(in the rows, 128 means zero)
Named moves, each a turn or a mirror, and the order they were made in; the first pair answered
Kor (before -> after):
154 110 128 155 104 146 102 135 105 128 176 151 104 138 163 100 87 145
 146 96 150 107 162 -> 147 99 135 148 119 143 102 136 100 131 188 148 102 140 161 99 92 142 147
 108 146 103 168
98 121 128 103 123 99 121 100 97 137 136 113 110 131 127 172 149 154 114
 147 122 98 117 -> 117 146 115 122 91 107 122 99 105 125 108 117 113 121 131 172 144 160
 115 118 132 103 100
89 160 136 112 126 67 169 90 119 101 135 115 176 117 139 130 144 101 155
 151 80 155 168 -> 104 180 125 133 97 73 170 88 125 92 110 121 179 109 145 132 136 105 158
 127 88 161 155
123 137 101 124 157 111 145 125 130 131 125 122 112 136 118 143 131 97
 126 130 116 120 118 -> 131 147 97 132 144 116 144 124 134 127 113 124 112 132 120 144 129 103
 127 117 120 121 110
Lofuz (before -> after):
132 138 124 116 119 122 130 124 128 119 120 128 140 120 124 122 138 129
 106 121 123 140 107 -> 144 111 122 120 115 123 135 111 120 132 136 127 128 125 135 118 140 139
 111 131 127 138 128
115 134 136 122 120 159 127 146 119 104 133 147 131 124 127 131 126 117
 95 126 126 99 111 -> 131 100 136 129 116 159 130 135 108 122 156 144 117 132 143 127 125 127
 101 135 130 99 137
148 147 110 168 170 139 95 119 118 157 75 126 108 141 107 173 146 122
 106 126 135 120 112 -> 161 119 110 172 167 140 99 105 111 171 88 123 95 146 119 169 146 129 110
 134 138 120 131
111 137 138 118 174 111 128 150 119 171 121 105 176 124 111 97 152 97
 175 153 120 133 128 -> 123 117 138 120 171 111 130 141 110 180 133 101 167 128 118 95 150 102
 179 157 123 131 143
vuru (before -> after):
167 135 108 149 113 138 130 130 133 125 116 140 108 116 138 151 117 141
 113 100 118 125 145 -> 162 119 108 140 124 140 130 124 118 126 127 138 103 119 137 160 127 144
 99 124 111 111 153
141 86 139 133 166 140 114 120 129 170 158 105 106 151 119 125 101 117
 134 146 127 153 157 -> 136 103 125 115 155 107 132 106 138 175 136 84 126 142 116 135 134 113
 140 160 107 167 144
114 106 116 127 115 127 144 93 109 108 125 104 117 112 159 156 146 124
 103 152 130 101 121 -> 122 141 108 137 92 116 149 100 135 104 100 100 133 103 156 143 137 120
 132 115 133 128 105
85 102 163 80 174 93 155 127 128 153 137 103 155 137 110 120 166 120 125
 181 110 120 137 -> 102 158 152 107 135 87 155 145 172 145 99 107 173 118 109 89 130 110 174
 103 130 165 114
vepe (before -> after):
146 160 145 136 142 106 120 162 111 144 130 127 112 158 133 113 118 106
 135 122 121 134 131 -> 144 156 143 137 147 105 121 164 112 147 130 129 107 156 131 117 118 107
 133 124 120 132 129
119 141 145 126 127 143 145 131 136 142 117 148 137 117 110 105 127 116
 172 82 107 148 114 -> 124 134 127 124 156 143 143 138 137 150 110 153 137 119 90 124 130 119
 159 98 97 132 112
143 147 137 140 92 145 132 89 128 128 118 126 150 120 145 121 150 141
 115 120 135 136 107 -> 145 139 116 135 130 145 130 95 126 139 107 138 147 125 118 147 151 146
 99 138 121 115 104
mesi (before -> after):
152 142 138 153 96 99 138 136 155 138 135 119 123 125 144 116 109 149
 168 85 154 161 137 -> 148 143 147 159 103 124 123 146 147 122 143 133 117 127 144 117 88 148
 150 77 164 142 131
141 165 128 152 120 136 138 140 158 153 137 117 125 125 129 99 124 126
 136 79 157 156 106 -> 147 146 128 162 135 162 125 143 143 149 150 134 106 132 128 108 108 135
 117 83 164 132 116
112 125 154 88 152 146 127 124 129 136 143 128 126 116 130 143 139 116
 114 148 102 126 132 -> 113 127 154 87 150 140 132 121 131 139 141 122 129 116 129 141 140 117
 119 148 98 129 131
114 111 140 97 120 129 156 107 101 151 141 80 137 126 160 117 152 104
 132 167 133 159 139 -> 93 146 159 98 109 143 141 128 110 124 133 87 148 120 161 106 137 90 132
 141 139 166 117
Now pairs of rows:
Each pair is 2 to 3 moves apart.
140 105 105 126 159 126 123 123 123 144 136 137 120 138 121 146 130 137
 121 148 122 106 133 -> 125 99 131 117 150 122 124 119 121 141 160 129 121 142 141 124 131 130
 136 150 125 119 145 | Kor vepe Kor
79 153 147 108 139 122 133 135 130 92 105 119 131 100 124 144 137 120
 114 161 134 119 103 -> 121 88 133 126 132 123 140 102 108 128 139 117 96 112 145 141 132 144
 124 180 140 115 151 | Kor Lofuz vepe
122 149 100 112 178 116 114 150 115 154 129 134 135 145 68 143 128 127
 146 148 105 117 127 -> 125 134 139 125 99 122 123 126 108 145 170 111 125 146 136 89 122 125
 190 119 135 154 157 | Lofuz vepe
174 92 104 158 115 132 137 100 112 153 127 133 99 132 137 137 125 159
 127 127 140 122 153 -> 131 112 114 126 182 134 120 138 115 138 120 149 115 136 95 161 127 138
 94 156 118 96 123 | Lofuz mesi Kor
187 145 96 137 106 123 129 113 136 154 92 134 152 120 95 166 147 111 112
 125 92 124 98 -> 178 126 114 143 134 164 106 134 120 140 115 159 131 130 94 168 118 112
 84 129 104 92 104 | vuru vuru Lofuz
163 83 133 143 156 108 147 122 126 157 119 107 90 131 127 145 151 123
 145 130 126 127 118 -> 132 136 152 139 166 126 128 161 141 117 95 126 111 122 109 143 130 104
 131 104 133 124 79 | mesi mesi vepe
